Rotation paths and how fast each direction turns (deg/step):
Each turn is a multiple of 5 degrees from 10 to 175, or 0.
Each row of a path follows its step; steps can be skipped.

step 2: [ 0.56 -0.13 -0.96  5.11 -1.14  0.99 -1.10 -0.24  0.12 -1.02  0.68  0.93
  0.03  2.64  2.34 -0.81  0.36  0.36  1.74  4.22  5.08  1.02  0.97 -1.20
  0.13 -0.74 -2.90  1.68 -1.77 -1.30 -0.70 -2.11  0.60  0.54  0.28 -2.05
  2.04  1.63  0.82  0.92  1.95 -1.03 -2.79 -3.38  1.01  1.92 -2.51  0.53
 -1.10  0.02 -1.55 -3.76 -1.67 -0.81  2.87 -3.45 -2.02 -0.60  2.23  0.62
 -2.90 -2.16  1.36 -1.32  1.12  1.92  0.29 -0.82 -1.21 -1.65  0.96]
step 4: [-0.49 -1.15 -0.97  0.70  4.65  1.57 -0.21  0.33  1.00 -2.60 -0.08 -1.32
 -0.81 -3.81 -1.95  1.42  0.83 -0.95  0.30 -0.01 -0.94 -0.22 -0.66  0.00
  3.04  0.03 -0.01  2.83 -0.81 -1.38  1.49 -0.81 -1.99  0.62 -0.09  0.27
 -0.83 -2.14 -0.33  1.06 -1.22  3.55  1.56  2.87  2.69 -2.97 -2.71 -3.76
 -0.15  0.35  5.86 -2.28 -1.96  0.43 -0.58 -2.44  0.23  1.25  3.22 -2.02
  1.04 -1.20  1.38 -0.25 -0.07 -1.03 -1.71  2.22 -0.19 -0.15 -2.99]
step 7: [ 0.34 -2.17  2.01  1.28 -0.48  3.69  0.36 -1.14  2.88  4.68  0.16 -2.49
  1.74  1.35 -0.47  0.02  0.45  2.75 -1.82  3.41  0.54  0.81 -2.53 -1.36
  1.66 -2.08 -2.34  1.93 -3.00 -0.03  0.22 -3.40 -3.60 -0.17 -1.84 -2.20
  1.03 -3.67 -0.32 -0.52 -3.34  0.70  0.49  1.40  1.03 -2.37 -5.20 -2.07
 -0.53  0.32 -0.74 -0.67 -1.17  0.96 -1.37 -0.48  0.42 -0.02  1.77  1.48
  1.30  0.46  0.58  1.22 -0.70 -0.34  0.36  1.71  1.17 -0.84 -0.58]
step 9: [ 2.47  1.13 -0.62  0.00  1.25 -0.08 -3.12  3.69 -1.80 -3.13 -0.16 -0.83
 -1.98  1.97  3.26 -1.13 -3.21 -1.29 -0.08  1.31  3.01  1.50  0.85  0.77
 -0.66  0.78 -0.60  1.56  0.62 -3.82  1.43 -1.11 -0.94  2.29  4.38 -1.05
 -0.49 -0.10  2.69  3.66  0.17 -0.31 -1.31  1.59  0.04 -0.55 -0.96 -2.05
 -1.48 -2.99  1.88 -0.63  1.60  0.10  1.77 -0.48 -2.51  1.55  3.50 -0.43
 -2.54 -0.11  1.53 -1.13  1.35  0.41 -0.02 -1.23  0.65 -3.47  2.29]
step 10: [ 0.23 -0.33 -0.31  3.45  0.25 -2.13  0.24  3.39  0.52  2.12  0.50 -2.15
  1.83 -0.75  1.11 -0.44  0.86 -0.45  5.20  0.73  0.36  1.38  1.79 -0.09
  2.84 -2.03 -2.28 -0.69 -0.54  1.67  0.02 -2.41 -3.16  1.59 -0.69  0.11
  1.98  0.52  2.09 -0.04 -2.62 -0.98  0.52  1.03 -0.98 -2.78 -1.51 -1.28
  0.81 -2.06  3.50  0.65 -4.11  3.42  2.01 -1.18 -0.39  1.16  0.68  0.55
  2.51 -3.77  0.59  0.26  0.15  0.70 -0.39  2.58  0.92 -3.55  1.56]
step 12: [ 3.24 -2.45 -0.96  1.56  0.68  3.26  1.94 -0.34  2.35 -3.32 -1.97 -0.78
  1.50  2.87  1.85 -0.08 -0.96 -0.62 -1.51 -0.25  1.43 -0.70  1.15 -1.01
  1.36  0.96 -2.73  3.97  0.90  0.17 -0.10 -0.56 -1.33  1.34 -1.83  0.25
  0.60 -2.48  2.76  1.62 -1.85  1.55 -1.87  3.71  0.85  1.84  1.61 -2.13
 -0.68  1.78  0.94 -2.42  2.95 -0.53 -0.68  0.33  0.94 -1.91  2.17 -0.13
 -2.74  1.19  0.31 -2.36  3.83 -1.63 -3.28 -2.13 -0.93  0.35  2.13]
step 13: [ 1.98 -3.22 -0.11  4.23 -0.47 -2.41  1.20  0.75 -2.06 -1.83  1.17 -0.83
  0.13  0.55 -0.48  0.37  2.26 -1.25  0.95  0.36 -1.26 -2.03  0.15  0.88
  0.60  2.97 -1.92  1.59 -4.01  0.50 -0.46 -3.02 -3.87 -0.47  1.22 -1.56
 -2.60 -0.84 -0.30  0.72 -5.84  0.95 -2.64 -0.64 -2.06 -0.22 -3.31 -2.02
 -0.75 -2.94 -0.34  0.90  0.58  2.20 -0.08 -0.37  1.20 -1.78  3.75 -3.34
  0.98 -0.37 -0.52 -0.56 -0.99  0.97 -0.48  0.69  0.80  0.49  0.04]
step 16: [ 2.95  0.46 -2.11 -0.52  0.70  0.92 -0.22 -0.78  0.23 -2.30  2.00 -3.56
  0.69  1.20  0.83 -0.15 -0.44 -3.44 -0.58  2.48  3.67  2.31  0.83 -1.70
  3.69 -0.21 -1.55 -0.72 -2.69  1.96 -1.11 -1.35 -0.48 -1.86  2.22 -0.42
 -0.18 -2.14 -1.92  1.20 -0.16  3.67 -1.73  0.73 -1.15  0.04 -1.91 -3.12
  0.95 -2.11  2.53 -1.17  0.73  4.20  1.58 -0.77 -0.80  2.42  2.93 -1.44
 -1.36 -0.12  2.68  1.55 -1.63 -0.37  1.75  0.06  1.72 -3.49 -0.58]
step 19: [ 0.99 -4.54 -0.18 -2.37 -1.24 -1.27  2.00  2.39  3.90 -1.30 -0.06 -2.11
  0.91  0.88  1.99 -3.77  1.70 -2.32 -0.85  2.41  1.38  0.84  0.17 -2.49
  1.46 -0.41 -3.43  0.98 -2.71  0.12 -2.54 -1.13 -4.97  1.68 -1.85 -1.65
 -0.02  0.22  1.99  3.67 -1.02  1.92 -1.53  1.54  0.99 -0.55 -1.77  0.28
  1.26  0.31  0.75  3.18  0.47  1.85 -1.56  0.99 -0.18  1.23  0.69  0.59
 -1.40  1.31 -1.78 -2.43  0.38 -1.87 -0.37 -0.75  1.28 -1.29  1.60]
step 23: [ 2.70  1.05 -2.16  3.31  1.90 -0.14  2.14  2.46 -1.07  0.69  0.07 -2.35
 -1.23 -1.15 -2.00 -0.88  2.52 -2.47 -0.11 -1.64 -0.02  1.85 -0.24  2.80
  2.23 -2.95  0.62 -1.62 -1.62  0.86 -0.76 -1.15 -2.17  3.28 -0.17 -1.10
 -1.08 -0.16 -1.11  2.16  0.13 -0.29  1.33  1.73  0.03 -1.80 -0.56 -4.45
  0.64 -0.17  3.96 -3.24 -1.92  2.59  0.26 -1.14 -2.14  0.66  2.81 -0.45
 -2.24 -2.25  1.25 -1.28  0.69 -3.66 -0.28 -1.43 -0.53 -2.24 -2.53]
[-0.41 -0.01  0.53  0.65  0.27 -0.13 -0.41 -0.92  0.42 -0.09 -0.17  0.09
  0.09  0.09 -0.55  0.16 -0.14 -0.15 -0.52 -0.41 -0.42  0.66  0.18  0.22
  0.18 -0.86 -0.63 -1.07 -0.13 -0.24  0.27 -0.57 -0.85  0.31  0.29  0.26
 -0.80  0.07 -0.47 -0.48  0.11  0.04 -0.10 -0.04 -0.21  0.11 -0.46  0.60
 -0.37  0.29  0.13  0.07 -0.73  0.12  0.65 -0.44 -0.01  0.75  0.07 -0.06
 -0.13 -0.32 -0.58  0.27  0.28 -0.88  0.17  0.48 -1.37  0.79 -0.73]
115
[-0.62  0.70  0.49  0.02  0.68 -0.37  0.03  0.25 -0.38  0.34 -0.04  0.41
 -0.99  0.75  0.48 -0.10  0.25 -0.25  0.31  0.09  0.65  0.90  0.00  0.08
  0.36 -0.05  0.17 -0.32 -0.50 -0.47  0.19  0.42  0.06 -1.40  0.27  0.09
  0.15 -0.32 -0.16 -0.08 -0.32 -0.33 -0.05 -0.46  0.13 -0.23  0.14 -0.94
 -0.92 -0.30 -0.41 -0.25 -0.51 -0.35  0.62 -0.22 -0.04  0.73 -0.85  0.26
 -0.76 -0.24  0.63  0.10  0.62 -0.15  0.07  0.11  0.70 -0.64 -0.47]
55
[ 0.13  0.14 -0.77 -0.22  0.20  0.13 -0.50 -0.35 -0.47 -0.18 -0.42  0.24
  0.42 -0.18 -0.84 -0.29 -0.25  0.11 -0.51 -0.59  0.03 -0.21  0.32 -0.27
  0.08  0.51 -0.50  0.87 -0.55  0.48  0.76  0.33 -0.12  0.54  0.14 -0.28
  0.54  0.53  0.39 -0.77  0.15  0.90  0.86 -0.42 -0.28 -0.82 -0.45  0.55
  0.23 -0.50 -0.66 -0.54 -0.17 -0.42  0.50 -0.25  0.04  0.48 -0.74  0.94
 -0.40  0.07  0.18 -0.75  0.67  0.18 -0.22 -0.05  0.59  0.49 -0.27]
110
[-0.16  0.10  1.30  0.06 -0.02  0.08 -0.57  0.40 -0.22  0.08  0.36 -0.42
  0.15  0.33  0.74 -0.11 -0.99 -0.53  0.19 -0.28  0.19 -0.84  0.02 -0.26
 -0.01  0.31 -0.05  0.00 -0.54  0.03  0.28  0.52 -0.05  0.27  0.64 -0.08
  0.87 -0.40  0.62 -0.16 -0.23  1.09 -0.31  0.15 -0.11  0.81 -0.13 -0.63
  0.17  0.13  0.02  0.91  0.52  0.45  0.40  0.12 -0.30  0.09 -0.97 -0.25
  0.17  0.03  0.24 -0.53  0.14 -0.63  0.20 -0.59 -1.16  0.43  0.38]
115
[ 0.09 -0.02 -0.07  0.23 -0.39  1.14  0.30 -0.26 -0.33 -0.83  0.47  0.36
  0.05  0.57 -0.06 -0.15  0.08  0.00  0.62  0.11 -0.26  0.74 -0.15  0.96
 -0.62  0.62  0.72  0.58 -0.26  0.29 -0.68 -0.35 -0.30 -0.17 -0.15 -0.08
  0.40  0.15 -0.08  0.08  0.25 -0.18 -0.28  1.11 -0.16 -0.37 -0.27  0.30
 -0.76 -0.10  0.66  0.66 -0.27 -0.09  0.60  0.72 -0.66  0.19 -0.73  0.93
 -0.03 -0.91 -0.93 -0.25 -0.16 -0.03 -0.15  0.03 -0.02  0.19  0.40]
35
[ 0.34 -0.29  0.31  0.02  0.40 -0.19 -0.26 -0.14  0.03  0.33 -0.19 -0.03
 -0.90  0.20 -0.09 -0.21  0.78 -0.33 -0.65 -0.78 -0.17  0.06  0.54  0.27
 -0.31 -0.92 -0.09  0.10  0.63 -0.37  0.11 -0.19  0.06 -0.51  0.07 -0.79
 -0.24  0.46 -0.23  0.22  0.92  0.61  0.24  0.13 -0.64 -0.35  0.48  0.08
  0.33  0.09 -0.16  0.35  1.47 -1.13 -0.07  0.87 -0.95  0.61  0.10 -0.09
  0.56 -0.34  0.15  0.01  0.19 -0.34 -0.40 -0.47 -0.07 -0.45  0.56]
130
[ 0.31 -0.15  0.05 -0.12  0.05  0.37  0.13  0.57 -0.30 -0.49 -0.45 -0.45
 -0.45 -0.30  0.00  0.48  1.04  0.43  0.35 -0.75 -0.15 -0.09 -0.15  0.20
  0.69 -0.37  0.05 -0.90 -1.20  0.34  0.24 -0.33 -0.02 -0.40 -0.07 -0.49
  0.78  0.13  0.04 -0.17  0.45 -0.58  0.81  0.48  0.11  0.34 -1.59 -0.44
  0.44  0.58  0.00  0.18 -0.14  0.14  0.20  0.26  0.09  0.09 -0.22 -0.31
  0.98  0.58  0.07 -0.33 -0.58  0.43 -0.19  0.04  0.11 -0.11 -0.81]
115
[-0.30 -0.65 -0.53 -0.48 -0.27 -0.52 -0.33  1.27  0.02 -0.21  0.02  0.13
 -0.51 -0.60 -0.70 -0.85 -0.19 -0.02  0.00 -0.17 -0.20 -0.69 -0.15  0.22
 -0.24  0.02 -0.13  0.05  0.03 -0.15 -0.07 -0.74 -0.20 -0.15  0.67  0.43
 -1.08  0.50  0.79 -0.33 -0.14 -0.29  0.60  0.55 -0.36  0.05  0.32 -1.18
 -1.36  0.42  0.08 -0.31  0.17  0.02 -0.20 -0.03 -0.45  0.07 -0.24 -0.02
 -0.24 -0.26  0.37 -0.41 -0.47  0.36  0.46  0.48 -0.24  0.76  0.09]
80
